In the rows, zero is written as 128.
One turn moves each row of this set onto another row. After a few examples, where does it send each row asked below?
nepak: [114 146 135 122 117 111 146 167 127 137 110 143 132  99 149]
Suz: [132 134 138 163 135 146 121 139 126 160 129 136 176 101 121]
Mis: [145 120 135 150 129 129 118 132 113 104 158 107 176  91 150]
bobak: [130 109 133 127 128 126 123 132  96 121 131 133 110 169 106]
zurod: [122 143 140 148 126 105 128 144  83 142 121 113 157  93 174]
Tun: [135 134 137 148 123 107 130 136  82 149 117 114 157  92 178]
Ter: [135 128 133 131 126 131 127 166  78 139 118 137  90 132 150]
gibak: [131 105 149 144 116 133 129 117 104 113 153 109 130 100 178]
Lisu: [145 145 136 152 122 130 125 132 100 127 127 154 133  66 121]
tase: [134 151 139 149 120 130 127 143 100 119 129 157 137  69 122]
reker: [125 146 137 140 128 120 120 147  71  73 122 135 130 133 138]
kuv: [122 114 137 130 125 127 120 132 130 122 132 122 170 169 116]
tidar: [121 117 138 136 131 127 115 130 129 122 137 117 166 169 112]
lanel: [143 121 135 149 126 129 120 135 113 102 157 110 178  92 151]
norad: [137 147 133 157 142 120 104 127  73  86 128 120 114 130 126]
bubu: [116 151 133 128 127 126 122 146  74 117 128 108 149 162 108]
rivu: [124 109 149 139 114 132 132 124 102 107 153 111 133 100 180]
rapom: [133 135 136 144 126 137 125 152 158 119 119 123 124 154 121]
lemu: [125 112 149 146 120 132 124 118 104 111 158 104 126 100 174]
Nos: [129 106 133 122 123 126 127 136  96 119 127 139 114 169 110]
doda: [144 144 136 148 118 131 129 138  99 123 125 160 139  68 126]
vubag: [123 145 140 156 132 105 121 142  83 145 127 104 151  91 170]
nopes: [148 123 131 139 119 137 131 145 157 124 111 132 129 154 126]
Tupev: [132 130 134 134 129 130 123 167  79 139 121 133  87 131 147]
mufaf: [152 126 130 132 118 121 129 128  70  84 108 146 134 133 146]
zudim: [109 159 135 146 139 111 124 159 130 144 124 120 114  97 132]
moso: [134 129 138 155 130 146 127 141 124 159 126 143 180 102 125]
deleb: [144 137 126 150 138 111 124 129 130 161 116 121 107  96 132]
Retam: [134 135 130 116 113 127 137 140  72 122 113 123 159 163 119]
pesu: [154 126 124 130 119 129 128 118  73 135 112 114 148 161 113]
siku: [150 125 126 127 117 112 147 138 126 156 100 144 127  97 150]
nolu: [148 118 134 151 127 130 119 131 112 105 155 107 176  92 151]
kisid: [164 125 127 152 133 121 114 110  71  96 115 130 118 129 134]
nirub: [138 128 133 137 130 131 121 162  77 143 119 131  85 130 147]
zigos: [130 113 135 139 131 128 114 122 131 127 133 116 163 167 111]
rus: [147 118 134 148 126 131 121 133 112 103 155 110 178  92 152]
Kizem: [136 151 137 154 124 130 123 137 100 123 131 152 132  67 119]
Fasar: [124 139 140 160 136 145 123 147 126 155 130 137 178 102 121]
dener: [145 129 133 148 126 137 125 141 157 125 116 122 122 154 121]
Nugo: [123 112 135 122 125 125 126 140  95 116 130 137 115 170 108]
Lirav: [141 124 132 132 126 130 125 161  78 143 117 136  87 130 149]
Zibu: [137 142 129 141 134 127 116 124  74 132 126  99 137 160 103]
gifir: [119 114 150 143 118 132 127 127 103 107 158 106 130  99 175]
Zato: [135 138 137 158 131 106 123 132  84 151 122 106 149  91 170]
kilit: [131 109 136 132 126 127 120 125 129 126 129 121 168 169 115]
Mil: [135 131 134 137 119 137 132 154 158 117 114 132 131 155 127]
tof: [123 114 136 127 129 125 122 138  96 118 132 133 111 170 105]
doz: [125 136 139 154 129 145 127 148 125 154 127 143 183 103 126]

Zibu turns into bubu
rivu turns into gibak
Now find these:
lanel turns into rus
kilit turns into zigos
Suz turns into Fasar
rapom turns into Mil
zurod turns into Tun
doda turns into Lisu
deleb turns into zudim
tof turns into Nugo
Lirav turns into nirub
mufaf turns into kisid

